Named turns come first, each shown by rows before and after it. Which turns, in which order, take the first row of each pair that follows to the second? Write the first one first, as in the answered first pair.
turn Q:
[  4  -1 -16 -34 -41 -20  26  -2  -1 -28 -10 -21] => [ 17  24  26   6   8 -22  19  19  -3   7  -7  48]
[  0 -15 -43  12  -5  14   6   4  36 -24  28 -10] => [  2  -6 -18  18 -25 -17  10   7  21 -37  29  29]
[  8  11  33  18  -1  -8 -24 -14 -13  27 -13  12] => [ -1  -2   2   7   6  19 -23 -22  -5  27 -13 -34]
turn F:
[ -9  22   6 -19  14   7  -1  12 -13 -21   2   9] => [  1  30  14 -12  15   5  -6   6 -15  -6  -7   8]
[-16  -6   3 -11  -1   5  -9   1  -9 -10   1   8] => [-11  -2  10 -11   5   5  -8   2 -10  -4  -1  11]
[-18  -9  41 -13 -15 -18 -19 -10 -23  25 -29 -22] => [-21 -10  28 -14 -29 -19 -20 -18 -19  14 -21 -32]
[ 15   3 -11   6 -30 -13   9   1   4 -20  20  11] => [  8   4 -11   1 -18 -10  16  14   2 -30  16  17]
turn A:
[-8 -5 -4  3  4 -4 -7  0 -6 -4  2 -2] => [  1  -2  -5   3   4   0  -4   2  -3   7  -5 -10]
[ 5  7 -9 -8 28  5 22 11  4  1  0 -2] => [ 10   9  -7 -10  18   0  29  13   3   4   2   8]
[-10   8  21  16  -8 -15  22  -2  10 -16  13  38] => [-33 -11   4  21  21  10   2  -7  12  -9  15  17]
[  2  -3 -20  15  19 -13   8  14  10   0  28  18] => [  8  -2 -25  16  24  -8   6  10  13   7  26   5]
Then:
Between the rows of a pair lie 2 to 4 turns.
[-22  -7  26   3  28  10 -18   9 -22   9 -12  24] => [  0  10  40  -1   5  -8   0  11 -19  15 -17  30]  A then A then A
[  0  -1  13   0 -19 -15  -8  -5 -12  -1  -5 -13] => [ -8 -12  -4   4 -10  -8 -12  -5   0 -13  10  -9]  Q then F then F then F
[ -3 -12  -8 -10   4  18 -18 -12  -7  14 -19 -39] => [ 28  18  24  -3 -12  -8   2  -2  -9  26 -23  -3]  A then Q
[-18  -2 -36 -21   9  -5  -7   1   0 -23   1 -12] => [-25  -2 -26  -4  28   5 -26  -2  -3 -10   6   1]  Q then A
[13  6  0  7 57  1 21 22 13 -4 14 41] => [ 13   5  14 -15  38 -12  36  28  -3 -15   3  42]  Q then F then Q then Q
[-16  -9 -10   3  31  10  -3   9  13 -12  24  11] => [-14 -14 -20  -7  35  22  -1   7   7  -3  11 -13]  Q then Q then F then Q
[  8  -1  -2 -20  -5  -9  46   5  -5 -10  -6  12] => [ 24  12  11 -11 -11  -9  41  -1  -5  15 -16   7]  F then F
[ 10   0   9 -32 -18 -14  41  27 -14 -15 -21  -6] => [ 21   3  -3 -17  16  17  30  22   1  19 -28 -32]  Q then Q then F
[  3   1   1  37  17  13 -33 -21  18  40   1   5] => [ 16   8   1   7 -54 -25  -7 -31  10   7  -5  -9]  A then Q then Q
[ -9   7  15  -6  -4  -2   1   9 -10   3   6  33] => [ 15  15  11 -15 -22  -7  17   7  -3   9  -5  10]  Q then A then Q then Q
[-44 -19 -13 -29 -14 -15  15  -9   4 -39  20  -6] => [ 10   7 -11 -34 -32 -19  43 -10  12 -10  -3 -35]  Q then Q then A then Q
[ 17  18   5  33  14  16 -13 -11  -3  38  28 -36] => [-15  -2   5  33 -23 -12 -24 -20 -11 -13  51   0]  Q then Q then F then A
[  4   3  -2   6 -53 -29  24   2  12 -23  20  11] => [-29 -11   2  15  52  27   3  21   2  16   1   3]  A then F then F then A
[-16 -13   6   4  36  15  -6   9  -8  -1  -6   4] => [-20 -13  12 -16   8  -5   4  14 -19 -16 -14   8]  Q then F then Q
[  5  -9  13  -6 -11  13 -32 -18  -7  18  -6 -32] => [  4  -1  27  -5 -17   2 -32 -21 -12  19  -7 -18]  Q then A then A then A
[-48 -45  -7  -6 -21   0 -36 -20  -9 -38   9  -5] => [ 32  -8 -20 -18 -25   9  14 -10  19  16 -17 -66]  A then F then A
[ 28   7 -24  11  -1  13   8   4  23  14  10 -25] => [ 3  3  4 29 18  1 -6 16 10  1 24 39]  Q then A then Q
[-41  -9 -18  10  -6 -22 -26 -25  10 -23  27   0] => [-37  -7 -19  19  24  -5 -34 -21  15  -4  24   0]  Q then Q
[-17  -7  -4 -11  26   8  -1  11  -5  -9  -1  14] => [-22  -9   2 -13   8  -2   3   9  -6 -19   3  19]  Q then Q
